Each row is where one point has got to under a steady rotation. How many steps took it there?
The counts run from 0 to 553.
|  -2 |   1 |   4 | -14 |   4 |   4 |  13 | -26 |  -5 |   6 |  14 |   1 |   8 |   4 | -13 | -10 |  13 |  -2 |  13 |   0 |   2 |   7 |   9 |   7 |  10 |  -1 | -19 |   6 |  -5 |  16 |  -3 | -11 | -> 264
|  11 |  -4 |  13 | -14 |  13 |   5 |  10 |  -1 | -15 |   4 |   7 |   2 |  18 |  -3 |   7 | -17 |  12 |   5 |   9 | -16 |  11 | -11 |   8 | -15 |  -5 |  -9 |  -1 |   4 |  -1 |  -6 |  -7 |   3 | -> 179
|  -6 |  -5 |  -3 | -15 |  20 |  23 |   1 | -23 |  -5 |   3 |   8 |   5 |   8 | -13 |  -9 |   2 |   1 |  12 |   6 |  -4 |   4 |  12 |  13 |  -8 |  11 |  -8 |  -9 |   0 |  -6 |  -5 |  -2 |   7 | -> 258
|  -3 |   9 |   8 |  -1 |   2 |   8 |  22 |   3 |  -7 |   0 |  -2 |  10 |   7 |  16 |   7 | -16 |  16 |   3 |   7 |  -4 |  -4 |   0 |  -2 |   4 |  -2 |   0 |  13 |  -4 | -23 |  10 |   6 |   5 | -> 436
|  -8 |   3 |   9 | -10 |  18 |  10 |   6 | -17 | -11 | -11 |  -3 | -13 |  24 |  -4 |  -8 |   1 |   7 |   5 |   3 |  -4 |   6 |   9 |   3 |   3 |  16 |   5 |  -7 |   6 | -12 |   5 | -10 |  10 | -> 62
|  -4 |  11 |   6 |  -5 |   4 |  15 |  12 |  -3 | -10 |   9 |  10 |  -5 |  -2 |  -3 |  -8 |  -9 |  19 |   9 |  13 |  -4 |   1 | -10 | -13 |   4 |  -4 |  12 | -19 |   0 | -11 |  13 |  -9 |  -7 | -> 433
|  -4 |  -2 |   1 | -18 |  15 |  21 |  12 |  -8 |   2 |   8 |  -7 |   8 |  -5 |  -4 |  10 |  -3 |   2 |   6 |   4 |  -7 |  -3 |   1 |   3 | -12 |  -2 | -20 |   7 |  -4 | -15 |  -7 |   2 |  18 | -> 482
| -12 |   4 |   5 | -25 |  10 |  -5 |  26 | -14 |  -5 |  -6 |   2 |   7 |   3 |   0 |   0 |  -3 |   5 |   1 |  -2 |   6 | -10 |   6 |   4 |  -8 |   7 |   5 | -15 |  -8 |  -4 |  14 |   6 |  -1 | -> 451
|  -3 |   1 |   6 |  -9 |   6 |  10 |  21 | -11 |   1 |  -4 | -15 |   7 |   7 |   7 |   6 |   0 |   9 |  -1 |   7 |   7 | -13 |   6 |  -7 |  13 |  11 |  -2 |   2 |  -7 | -19 |  20 |  -6 |  11 | -> 511
|   6 |  -6 |  -7 |  -3 |  12 |  30 |   0 | -21 |  -3 |  10 |   7 |  11 |   5 | -12 |  -7 |  -2 |   9 |   5 |  10 |  -1 |   2 |  11 |   6 |   0 |   7 |  -7 | -10 |   0 |  -6 |   1 |  -6 |  -1 | -> 541
|  10 |  -2 |   9 | -18 |  12 |  19 |   5 |  -7 |  -5 |   6 |   2 |  -3 |  -2 |   7 |  -6 |   2 |  24 |   5 |   8 |  -2 |   4 | -11 |   6 |   9 |   7 |   1 |  -4 |   3 |  -7 |   4 | -25 |  15 | -> 514
|  -2 |  -2 |   0 | -10 |  10 |   6 |  23 | -10 |   0 |  13 |   2 |   6 |   5 | -11 |   2 | -13 |  -4 |   0 |  23 |   8 | -16 |  -2 |  -8 |   8 |  10 | -17 |   4 |  -2 |  -6 |  11 |  -4 |  -8 | -> 390
|   3 |  16 |   6 |  -9 |   7 |  19 |  17 |   2 | -10 |   4 |  -3 |  -2 |  -1 |  -2 |  12 |  -8 |  20 |  -5 |   4 |  -2 |   3 |  -6 | -11 |   6 |  -7 |  -3 |  -1 |  14 | -18 |   6 |  -8 |  13 | -> 475
|   2 |  -1 |   2 |  -6 |   5 |  21 |   9 | -21 | -16 |  -3 |   2 |  -8 |  10 |  -7 |  -6 |   0 |  17 |   2 |   9 |   9 |   2 |   6 |  -5 |   7 |  13 |  12 | -20 |   0 | -10 |   9 | -10 |  -2 | -> 190
|  -1 |  12 |  14 | -20 |  12 |   4 |  21 |  -1 |  -8 | -12 |  -5 |   9 |  10 |   2 |  13 |  -9 |  13 |  -5 |  -5 |  -5 |   0 |   3 |  10 |  -8 |  -8 |  -4 |  -5 |   4 | -11 |  10 |   5 |  14 | -> 99
|  -1 |   1 |   8 |  -7 |  17 |  13 |   6 |  -3 |   1 |   5 | -14 |  -1 |   5 |  12 |  -3 |  -8 |  20 |  10 |   2 | -14 |   6 |  -6 |  -9 |  -1 |  -6 |   3 |  -5 |   0 | -17 |   7 | -21 |  11 | -> 400
|  -7 |  -4 |   9 | -16 |  20 |  -6 |  10 | -13 |   5 |   0 |  -8 |  -9 |  18 |   8 |  -8 |  -7 |   2 |   6 |   6 | -11 |   3 |   5 |  -2 |   3 |  12 |  -7 |   0 |   8 |  -8 |   6 | -17 |   8 | -> 176
|  -2 |  -3 |  -5 |  -2 |  23 |  23 |   3 | -11 | -11 |   4 |  -4 |   9 |  -6 |  -3 |  -5 |  -9 |   1 |  10 |  15 | -15 |   5 |  -8 |   6 | -16 |  -5 |   2 |   0 |  -4 | -18 |   7 |  -7 |  -1 | -> 91
|   0 |   5 |  11 | -11 |  21 |  17 |   2 | -11 | -12 | -10 |  -2 |  -8 |  17 |  -8 |  -4 |   2 |  12 |   3 |   3 |  -7 |  10 |   3 |   4 |  -2 |   5 |   6 | -13 |  10 |  -6 |   5 | -16 |  13 | -> 63
|  -5 |   7 |   4 | -12 |  21 |  23 |   3 |   5 |  -7 |   1 |  -4 |  -3 |   5 |   0 |   0 |   4 |  18 |  18 |  -3 |  -4 |   4 |  -1 |  -9 |  -1 |   2 |  -1 |  -3 |  -2 | -14 |  -5 | -16 |  22 | -> 440
| -16 |   4 |  -2 | -27 |  12 |  -4 |  25 |  -9 |   0 |   7 |   5 |   8 | -10 |  13 |  -8 |  -7 |  14 |   7 |  -2 |   7 |  -6 |   1 |  -1 |  -2 |   8 |   3 |  -9 |  -5 | -10 |   9 |   3 |   0 | -> 169
|   3 |   8 |  11 | -14 |  -5 |  17 |  10 | -10 |  -3 |   5 |  14 |   7 |  -2 |   8 |  -6 |  -2 |  29 |   7 |  12 |  -6 |  -2 |  -6 |   6 |  10 |  -5 |   2 | -11 |  -3 | -11 |  13 |  -1 |   4 | -> 548
| -11 |  -5 |  -1 | -16 |  14 |   8 |  10 | -23 |   7 |   6 |  10 |  12 |   7 |  -1 | -16 |  -6 |   2 |  14 |   5 |  -8 |  -5 |  13 |  13 |  -3 |   3 |  -6 | -16 |  -7 |  -5 |   5 |   3 |  -2 | -> 298
|  -9 |   0 |   2 |  -8 |  29 |  13 |   2 | -12 |  -3 |  -1 |  -1 |  -8 |  21 |  -9 | -10 |  -4 |  -2 |  13 |   6 |  -5 |   3 |  10 |  -3 |  -2 |  14 |  -8 |   0 |   7 |  -9 |  -4 | -11 |   9 | -> 217
|   6 |  -4 |   8 |  -5 |   6 |   9 |  20 |  -9 |  -9 | -10 | -14 |  12 |  25 |   8 |  11 | -13 |  16 |   0 |  -1 |   2 |   3 |  11 |  -1 |  -3 |   1 |   2 |  -4 | -12 | -11 |   7 |  -1 |   1 | -> 342
|  -7 |   3 |   0 |  -7 |   5 |   8 |  21 |  -3 | -20 |  -3 |   4 |  11 |  -2 |   7 |  -2 |  -9 |  12 |   5 |   9 |   6 |  -6 |  -5 |   3 |  -6 |   9 |  10 |  10 | -15 | -20 |  11 |  12 |   1 | -> 282
| -15 |  17 |   6 | -13 |  18 |   7 |  11 |  -2 | -10 |   2 |   5 | -13 |  10 |   3 |  -5 |  -9 |  13 |   8 |   1 |  -7 |   6 |   5 |  -4 |   3 |   8 |  -6 |  -1 |  18 | -16 |  -1 |  -6 |  13 | -> 251
|   4 |  -1 |   3 |  -5 |  12 |   9 |  19 | -13 | -21 |  -4 |  -2 |  12 |   7 |  -5 |   6 | -21 |   2 |  -7 |   8 |  -8 |   7 |  -6 |   8 | -17 |  -6 |   7 |  -6 |   2 | -11 |  12 |   2 | -10 | -> 375
|   1 |  -2 |  -1 |  -1 |   6 |  14 |  13 | -16 | -16 |   1 |   1 |  -4 |   4 |   8 | -13 |  -4 |  17 |   5 |  13 |   8 |   1 |   1 |  -3 |  12 |  20 |  10 |   1 |  -1 | -18 |  11 | -11 |  -3 | -> 472
|   2 |   6 |  -5 |   0 |   7 |  27 |  13 | -15 |  -2 |  13 |  -2 |   5 |  -5 | -11 |   3 | -10 |  12 |  -4 |  12 |   0 |   0 |   6 |  -9 |   6 |  -7 |  -5 | -15 |  10 | -14 |  11 |  -7 |  -4 | -> 37
|   2 |   6 |  13 |  -4 |   5 |   7 |   6 | -13 |  -6 |   1 |   7 |  -6 |  18 |  -2 | -11 | -10 |  16 |   7 |  14 | -12 |   3 |  -1 |   0 |  10 |   0 |   7 | -15 |   8 |  -5 |  14 | -15 |  -4 | -> 305
| -16 |   0 |  -7 |  -8 |  33 |  11 |   7 |  -2 |   0 |  10 |  -5 |   4 |   2 |  -2 | -14 |  -5 |   0 |  20 |   8 |  -1 |  -5 |   2 | -10 |  -4 |   9 |  -2 |  -1 |  -5 | -12 |   1 | -10 |   3 | -> 89
|  -9 |  10 |  14 |  -7 |  10 |   8 |   6 | -11 |   6 |  -2 |   3 |  -1 |  23 |   4 |  -5 |  -8 |  15 |  16 |   2 | -19 |   6 |  12 |   3 |   5 |  -6 |  -3 | -14 |   4 | -12 |   8 |  -2 |  11 | -> 494
|   0 |   5 |   3 | -14 |  20 |   8 |  14 |   5 | -15 |   6 |   1 |  -9 |   9 |  -4 |  -1 |  -8 |  12 |   8 |  10 |   9 |  -3 |  -9 | -17 |   6 |  16 |   0 |   7 |   3 |  -5 |  -2 | -19 |   4 | -> 122
|  12 |  -1 |  11 |   3 |   7 |  22 |   6 |  -5 |   4 |   4 | -11 |   6 |  13 |  12 |   1 |  -9 |  23 |   8 |   7 | -11 |   4 |   4 |  -3 |   7 |  -6 |  -4 |  -1 |  -5 | -18 |   6 | -14 |   7 | -> 118
